[[ 10.0  -6.1   2.3  -0.9 -30.7 -12.7]
 [-55.4  16.2  18.1  -3.4 -36.8   1.8]
 [ 15.5   0.9 -14.2  12.1  22.9 -54.7]] --> 10.0, -54.7

[ 54.1  25.8  36.2   5.2 -14.3  14.6   0.9] --> 54.1, 0.9

[-26.6 -37.9  -9.4  29.5  -0.7  64.4  18.8] --> -26.6, 18.8

[ 29.4  35.2 -65.3 -21.4  19.5] --> 29.4, 19.5

[ 13.4   8.8  49.8 -48.6 -24.4] --> 13.4, -24.4

[-39.5   3.6 -14.3 -54.6  41.8] --> -39.5, 41.8

[ -7.0  67.1  32.7   2.3 -25.2] --> -7.0, -25.2

[67.6 -9.0 27.9 -0.5 68.6 53.2 16.6] --> 67.6, 16.6

[[ -2.7 -47.5  -5.0  18.5 -31.9]
 [ -7.4  43.5  12.9  -7.2  27.8]
 [-16.6  -6.0  55.5   2.1 -10.3]] --> -2.7, -10.3

[[-32.0 -34.7  28.4 -55.9]
 [ 10.6 -20.1  12.9 -12.0]] --> -32.0, -12.0
---
 -21.37    42.57   112.97    78.81
-156.93   -20.64    69.42    49.75
-> -21.37

-0.17  -0.20  -0.18  -0.16   0.00  -0.11  -0.04
-0.04  -0.07  -0.09   0.12  -0.19   0.14  -0.07
-0.17  -0.13  -0.03  -0.06  -0.14  -0.17  -0.08
-> -0.17

 1.68   0.92  -1.18   0.72 -> 1.68

 13.834   -0.520    0.426  -17.604    9.867
-20.187   -5.492   -7.027  -11.119    4.483
-> 13.834

-14.640   17.592    7.813   12.286   10.240 -> -14.640

-0.097   0.116   0.103   0.088 -> -0.097
---
[ 61.8  69.3  41.8  -5.0 -49.7 -69.4 -54.5] ==> -5.0
[ 40.6   9.1  24.9  63.1  30.0 -19.1 -37.6] ==> 24.9
[-55.7 -18.2  29.4  47.4  -1.9] ==> -1.9
[-62.9  -4.5  22.5  18.7  -3.8] ==> -3.8
[-47.2  22.6  18.0  52.3 -64.6 -40.9 -15.8] ==> -15.8
[ 17.1  14.3 -27.9  -2.1 -29.0  -1.6  56.3] ==> -1.6
---
[0.091, 0.096, 0.006, -0.124, -0.048] value -0.048

[[-77.77, -26.86, -3.87, 65.04, 25.37, 109.80],
 [-164.73, 128.73, -201.82, 90.18, 45.38, 69.18],
 [-65.25, -93.77, 8.36, -27.37, -13.05, 4.53]] value -164.73

[-11.6, -10.0, 5.4, 10.4, -17.5, -10.8, 2.3] value -11.6

[-0.8, -1.1, -1.2, -0.1, 0.0, 1.9, 0.3] value -1.1

[[8.363, -13.320, -0.516, 1.720, -4.847],
 [-3.046, 10.417, -13.970, -0.199, -4.066],
 [-13.897, 6.294, 14.923, -21.951, 5.728]] value -13.970

[12.341, -9.888, 1.701, 10.289] value 1.701

[[1.57, -0.09, -2.03, 0.96, -0.27, -1.92, 0.08],
 [1.85, -1.17, -1.52, -0.24, -0.14, -1.81, 1.68]] value -1.92

[-1.38, -1.45, -1.74, 1.63, 1.81] value -1.45
---
[ 10.0 -51.2  33.2  28.3 -16.4] Answer: -16.4
[-58.8  -7.1  47.8  -2.5  -1.3  26.7] Answer: 26.7
[-65.2  12.8  29.8 -13.6] Answer: -13.6
[ 27.9 -59.7   4.2 -12.2] Answer: -12.2
[ -2.7  63.6 -33.8 -61.4 -55.2] Answer: -55.2
[-7.2 44.5 24.3  3.1 50.2 19.7 28.9] Answer: 28.9
[-62.9  21.7  29.5 -68.0 -22.8] Answer: -22.8
[ 11.6  42.4 -69.9  57.6  19.5] Answer: 19.5
---
[32, -27, 15, -1, -16, 14] Out: 15
[[-140, -221, -134, -286, -112, 27, 319], [471, 184, 225, 896, 428, -47, -583]] Out: -134
[7074, 2143, 2399, 6350, 8622, 1467, 3490] Out: 2399
[8, 4, 0, 8, 1] Out: 0
[924, 362, 143, 605, 688, 987] Out: 143
[239, 133, 23, 164] Out: 23
